Here are some points, one per row:
[ 97. -12.  14. -37.  35.  11.   7. -13.  17. -20.  41. -12.  23.  -2.  25. -17. -17.  -6.  -3. -29. -40. -11. -26.  47.  52.  38.  54.  19.  31. -27.  58. -41.]
[  8. -37.  42. -17.  34.  42. -19. -46.   0. -10.  18. -33. -22.  67. -11.  81.  23.  48.  17.  10.  33.  24.   6. -23.   3.   8. -21.  36. -54.   5.   6. -41.]
[-17. -18.   5. -69. -41. -18.   8.  17.  -5.  -2.  12.  60.  -3. -83.   7.  78.  23. -61.  -6.   7. -18.  53.  27.   6. -49.  27.  62.  24.   2.   1.   3.  37.]
[ -3.  11.  13.   0. -13. -30. -50.  11.   8.  34. -40.   7. -26. -24. -46.  43.   0.  20.   3. -33. -79. -22.  -8.  -2.  28.  60. -45.  25.   1. -24. -12.  28.]
[-27. -22.  35.  26.   6.  46.  19.  47.  32.  40.   1. -46.  -1. -38. -35.   0. -41. -27.   1.  48.  35.  20.  17.  49. -21.  41.  17.  75. -15.   7. -30.  -5.]
[-53. -30.  45.  24. -19. -68.  75.  41.  -4. -31.  33.  22. -10. -26. -10. -18.  32.  52. -37.  17. -24.  -7. -23.  61. -27.  16. -57.   5.  18. -35.  25.   8.]
[ 21.  43.  47. -17.   1.  -1. -50. -33. -40.   8. -46. -32. -38. -19.  -6.  32.  -8.   5.  25.  18.  35.  -5. -67.  69.  32.  26.  -8. -39.   2.  67.   3.  37.]
[ -2.  12. -62.  34. -67.   3.  13.  12.   9. -22.  27.  10.  27.  15. -29. -21. -14.   4. -15.   5. -31.  -3. -33.  31.  14. -40.  76. -32. -61.   6. -22. -20.]
[ 19.  20. -37.  16.  10.   2.  10. -11.  -1.   0.  27. -19.  -6.  15.   0.  39. -18.   4. -15. -25.  25.   7. -10.  -4. -81. -31. -37. -34.   2.  63. -23. -54.]
[-44. -45.  41.  11. -54.  -8.   6.  -9.  -7.  16.  25.   5. -36.   1. -44.  44.  14.  -8.  35. -18.  48. -18.  83.   2.  20.  -3.  53. -29.  16. -31. -14. -17.]
[ 28.  -7.  20.  -6.  29.  20.  28.  41.  14.  17. -43.  52. -38. -27.  48.  33. -70.   8.  22. -19.  10.  29.  27.  32. -37. -22. -31. -38.  -2.  14. -67.   1.]
[ 25. -22.  32. -17.   1.   3. -57. -59.  25. -24.  11.   0. -11.  28. -60.  24.   9. -35. -19.  22. -17. -33.  -8.  32.   1.  43. -71. -55. -11.  18.   6.  48.]
[ 23. -15. -20.  58.  26.  32.  63.  26. -54.  33.  -1. -93.   4.  14.  77.   2.  44. -23.  -1. -12. -49. -21.  -8. -51.   6. -23.   0. -34.   7.  -1.  51.  -5.]
[ 18.   6. -19.  26.   2.  24. -32. -29.   1. -42.  52. -35.  22. -40.  22. -46. -29.  66.  13.  21.  12.  48.  -2. -24.  26.  39. -20. -62.  -8. -19.  -3.  -6.]
[ -8.  39.   4.  14.  -6.  12. -58.  -4.  32. -52.  21.  21. -29.  75.  24. -23. -15. -32.  -6. -70.   9. -18.  -3.  24. -44. -17.  -6.  31. -60.  17.  43.  18.]
[ 35.  13.  26. -19. -37.   5.   3. -13. -20.  12. -20.  27.  54.  36.  57. -51.  33.  28.   0.  48. -29.   0.  23. -15. -30. -27.   0.   8.  -3. -19.  50. -13.]
[ 25.  54.  15. -20.  -6.  -9.  -7. -18.   9.  -2.  18. -17. -61.   4.  12. -43.  24. -18. -11.  -1.  41.   9.   9. -13.  -2.   9. -15. -27. 106.  11.   3. -27.]
[ 10. -30.  40.  22.   8. -10. -36. -18.  21.  76.  36.  21.  30.  45.   9. -11.  40. -39.  31. -11.   2.  23.  42.  36. -44.  22.  34.  -1. -24.   0. -92.  16.]
[ 25. -16. -56.  29. -64. -34.  28.  -2. -15.  25. -19. -12. -75.  -3. -20. -58.  46.   5. -16.   2. -21.   7. -30.   2. -46.  21.  47.   1. -12. -15.  14.  26.]
[-68. -95. -15.   1.   7.  -3.  20. -58. -10.  95. -28.  28.   9.  -5.  21.  -8.   6.   5.  -9.   3.  -8.  38.   5.  35.  28.  15.  17.   0.  43.  45.  40.  -2.]
[-15. -22. -12.  40.  15. -25. -62.  27.   9. -12. -21.  17.   1. -41.  13.  45.  35.  16. -54.   3.  39.  12.  33.  21. -33. -28.  30.   7.  27.   7. -13. -32.]
[-29.  81. -44.   3.  -7.  17.   3.  33. -24.  -7.  13.  -8.  12.  13. -38.  18.  16.   5.  15.  38.  26.   6.  20.  16.   1.  50. -49.  19.  19.  12.  -6.   9.]
[-77.  62.   2. -55.  24. -13. -28. -20.  12.   9. -45. -16.  13.  39.  30. -45.  -2. -29. -18. -49.  23.  22. -28. -43. -16.  21.   1. -61. -39. -35. -14. -45.]
[-20.  12.   0.  37. -10.  68.  -6. -30.  12. -36.  -4.  41. -11. -17. -29. -35.  31. -26.  -8.  43. -33. -35. -35. -14.  10. -24.  43.  -9.  21. -52. -25. -54.]
[ 26.  32. -54. -17.  12. -39. -31. -18. -86. -30. -21. -14.   9.  17. -27.   5. -28. -32. -44. -21. -26. -45.  41. -17. -22. -39. -14.  42. -11.   4. -36. -35.]
[-54.   9. -10.  20.  24.  26.  52. -36. -24. -29.   9. -38.  68. -55.  16.  44.   6.  40. -23. -47.   4. -11.   1.  28.  29.  -5.   8.  19.  34. -38.   9.  50.]
[  3. -19. -13. -35. -53. -31.  30.  13.  23.  57.   9. -25.  10.  16.   2.  23.  37. -27.  24.  32. -18.  10.  48.   3.  55.  27. -41. -24.  -6.  37.  -2.  -6.]
[-11.   2. -21. -71.  32. -32. -19.  35.  -7. -44. -33. -40.  11.  15.  26.  20.  -6.  20. -32.  47.  -2. -72.  34. -11. -32.   9.  74.   3. -27.  22.  14.  14.]
[ 27.   1.   1.  -2.  21. -22. -21.  11.  26.   3. -17.  24.  45. -39. -56.  27.  29. -27.  -3. -12.   9.  51. -27. -26.  -3. -51.  10.  43.   7. -12. -61. -13.]
[  7.  41. -55.   8.  29.  64. -19. -42.   1. -46.  22.  33. -29.  24. -35.  -4. -14.  19. -37.   8. -40.  45.  10.  -9.   0. -34.  -4. -14.  -9. -17.  79.  28.]
[-39. -42.   4. -33.  -9.   6.  12.   4. -59.  -2.  -2. -32. -13. -18.  46. -72. -17. -31.  39. -49.  -8.  -9. -35. -14. -37. -19.  22.  16.  12. -23. -73.  37.]
[ 37.  30.  19. -24. -31. -31.   7.  -3.  -9. -46. -13.   1.  -6.  -2. -42.  29. -11.  35. -84.   7.  30.   6. -69.  -5.  57. -50. -38.  -7. -30.   5.   9.   7.]
[-20. -46. -26.   7.  82. -23. -31.  52.  43.  -4.  -3. -35. -38.   2. -63.   2. -11.  13.  -3. -12. -29.  -1. -41. -22.   9. -36.  54.   1.  -8.   8.  -4.  -5.]
[ 57. -38.  -4. -64. -34.   8.  -6. -12.  53. -54. -47. -16.  52.  22. -67. -31.  -6.  -2.  17.  19.  31.  18.  -9. -14.  -6. -13.  -4.  13.  18.  40.  13.   6.]
[ 40. -12.  -5.   4.  22.  -7.  29.   0. -14.  26.  -7.  35. -34. -10.  48.  -4.  -7. -17.  -4. -10.  93. -28.  25.  14.  37.  10. -15.  54. -48.  35. -13.  -3.]
[-56.  23.  29.  15.  -5. -10.  17. -21. -13.  50.  10.  33.  21.  24.  53.  35. -45.  76.  53. -11.  -6. -11. -39.  22.  -7.  -4.  -5.  34.  57. -22.  -1.  -8.]
[ 21.  -7. -27.  44. -19.  -8. -13.  28.  39. -24. -75. -18.  -5.  70.  28.  11.  -4. -68.  63. -25.   4. -14. -15.  -6.   8.  29.  19.  23.   1. -23.  42. -13.]
[-45. -29. -10.  22.  65. -58.  -8. -30.   2. -69.  21.   9.  12.  30.   3. -43.  -2. -27.  58.  42.   0. -15.  -2.  -5. -25. -32.   8. -16.  11. -15. -22.  24.]
[ 32.  16.  51.  -1.  -7. -24.  15.  -9. -64. -16.  19. -29.  23. -13. -11. -16. -68.  -3.   1.  49. -25.  61.  -8. -19.  28.  57.  23.   2. -16. -30.  39.  14.]
[  2.   9.  -8. -47. -37.   9. -30.  16.  -3.  -1.  70. -25.  13. -23.   8. -48. -25.  31.  18.  -6. -42.  30.  27. -27.  22. -71. -27.  -6.  15.  -4.  43. -41.]
[ -6.  19. -81.  10.   3.  -6.   4.  10.  59.  50. -24. -32.  12.   7.  50.  -7. -35. -32. -59.  39. -10. -46.  27.  23.  56. -15.  10.   2.  35.   8. -45.  44.]
[ 27.  66.  12.  49. -20. -62.  18. -57.  30.   4. -56.   5.  34. -39.  38. -18. -12.  19.   3.  -6.  55.  14.  38. -41.  -8.  17. -24.  -6. -42.  23.  -7.   1.]
[ -3.  26.  12.  19.  45.  16.  20.  44.  12.  39.  27.   7.  25. -74.  19.  27.  54.  44.  76.   9. -34. -27.   0.  42.  14. -35.  -8.  39. -19.  -7.  38.  -1.]
[ 32.  36. -19.  25.  -4.   3. -20. -15. -31. -20. -19.  11.   6.   5.  25. -10.   7. -65. -17.  19.  54.  13.  -9.  15. -20. -59. -64. -32.  -4. -42.   0. -17.]
[ 25. -28. -12.  -7.  26.  39.  37.   0.  27.   5. -49. -14. -43. -38. -39. -21.   5.  33.  28. -26.  24. -43.  65.   8.   1.   2. -23.  19. -28. -43.   1.  31.]
[ -5.  42.  -9. -46.  23.  11.  81.   3.   4. -41.  24.  17. -55.  11.  22.   8.  47.  37.  25.   0. -48.  26.   3.   2.   6.  -7.  -4.  40. -21.   9. -64. -63.]
[ -1. -61. -33.   3. -24.  40. -40.  88.   3. -19. -30.   8.  -5.  32.  14.  12.  -3.  25.  -7.  12.  -9.  22. -25. -47.  42. -33.   4.  -8.  54. -18.  -8.  82.]
[ -4.  -2.  45.  47. -73.  37. -18. -52.  12. -18.  -5.  26. -21. -14.  24. -16. -17. -43. -33. -19. -18. -27. -19. -85.  -2.  21.   2.  19.  20.  61.  11.  18.]
[-29. -63.  41. -36.  -7. -15. -20.  11. -10.  43.  -4.  33.   9.  -4.  -7.  28. -47. -47.  -3.  -6.  18. -28. -29. -27.  -6.  42. -77. -18.  -8. -11. -20. -79.]
[ -8.  43. -17.   3.   6.   3.  59.  -8.   8.  68.  73.  13.   4. -15. -11.  36. -28.  33.  -9.  -7.  10. -16. -50. -22. -50.  -7.  31. -19.  23. -43.  68.  54.]
[-20. -12.  84.  33.  34.   6.   9.  20.  -6.  41.  -4.  25.  15.  44. -52. -20.   0. -14. -19.   7. -23.  23.  36. -18.  37.  16.  16. -29. -11.  46.   1.  24.]
[ -4. -15. -14. -13.  25.  29.   8.  76. -40. -26.  58.  46.  49.  -4. -28. -60.  42.  50.  25. -53.  19. -49.  12. -16.  25.  59.  -8. -20.  -3.  37.  11. -18.]
These points spread out most along one direction. Take the direction at right angles to it along which they spread out most. Then take the direction at right angles to both along which they spread out most. Go by this last direction. How far along it is each point below, from 0 to 99? The average is 50, and the first point in the table lies past the average. One standard deviation of the points above along it is 16.
[ -5.  42.  -9. -46.  23.  11.  81.   3.   4. -41.  24.  17. -55.  11.  22.   8.  47.  37.  25.   0. -48.  26.   3.   2.   6.  -7.  -4.  40. -21.   9. -64. -63.] 47
[-54.   9. -10.  20.  24.  26.  52. -36. -24. -29.   9. -38.  68. -55.  16.  44.   6.  40. -23. -47.   4. -11.   1.  28.  29.  -5.   8.  19.  34. -38.   9.  50.] 57
[-68. -95. -15.   1.   7.  -3.  20. -58. -10.  95. -28.  28.   9.  -5.  21.  -8.   6.   5.  -9.   3.  -8.  38.   5.  35.  28.  15.  17.   0.  43.  45.  40.  -2.] 50
[ 25. -28. -12.  -7.  26.  39.  37.   0.  27.   5. -49. -14. -43. -38. -39. -21.   5.  33.  28. -26.  24. -43.  65.   8.   1.   2. -23.  19. -28. -43.   1.  31.] 47
[ 97. -12.  14. -37.  35.  11.   7. -13.  17. -20.  41. -12.  23.  -2.  25. -17. -17.  -6.  -3. -29. -40. -11. -26.  47.  52.  38.  54.  19.  31. -27.  58. -41.] 60
[ -8.  43. -17.   3.   6.   3.  59.  -8.   8.  68.  73.  13.   4. -15. -11.  36. -28.  33.  -9.  -7.  10. -16. -50. -22. -50.  -7.  31. -19.  23. -43.  68.  54.] 60
[-44. -45.  41.  11. -54.  -8.   6.  -9.  -7.  16.  25.   5. -36.   1. -44.  44.  14.  -8.  35. -18.  48. -18.  83.   2.  20.  -3.  53. -29.  16. -31. -14. -17.] 46
[ 32.  36. -19.  25.  -4.   3. -20. -15. -31. -20. -19.  11.   6.   5.  25. -10.   7. -65. -17.  19.  54.  13.  -9.  15. -20. -59. -64. -32.  -4. -42.   0. -17.] 49
[ -4.  -2.  45.  47. -73.  37. -18. -52.  12. -18.  -5.  26. -21. -14.  24. -16. -17. -43. -33. -19. -18. -27. -19. -85.  -2.  21.   2.  19.  20.  61.  11.  18.] 53
[ 32.  16.  51.  -1.  -7. -24.  15.  -9. -64. -16.  19. -29.  23. -13. -11. -16. -68.  -3.   1.  49. -25.  61.  -8. -19.  28.  57.  23.   2. -16. -30.  39.  14.] 77
[ 27.  66.  12.  49. -20. -62.  18. -57.  30.   4. -56.   5.  34. -39.  38. -18. -12.  19.   3.  -6.  55.  14.  38. -41.  -8.  17. -24.  -6. -42.  23.  -7.   1.] 64
[-27. -22.  35.  26.   6.  46.  19.  47.  32.  40.   1. -46.  -1. -38. -35.   0. -41. -27.   1.  48.  35.  20.  17.  49. -21.  41.  17.  75. -15.   7. -30.  -5.] 47
[ -3.  11.  13.   0. -13. -30. -50.  11.   8.  34. -40.   7. -26. -24. -46.  43.   0.  20.   3. -33. -79. -22.  -8.  -2.  28.  60. -45.  25.   1. -24. -12.  28.] 66
[-29. -63.  41. -36.  -7. -15. -20.  11. -10.  43.  -4.  33.   9.  -4.  -7.  28. -47. -47.  -3.  -6.  18. -28. -29. -27.  -6.  42. -77. -18.  -8. -11. -20. -79.] 65
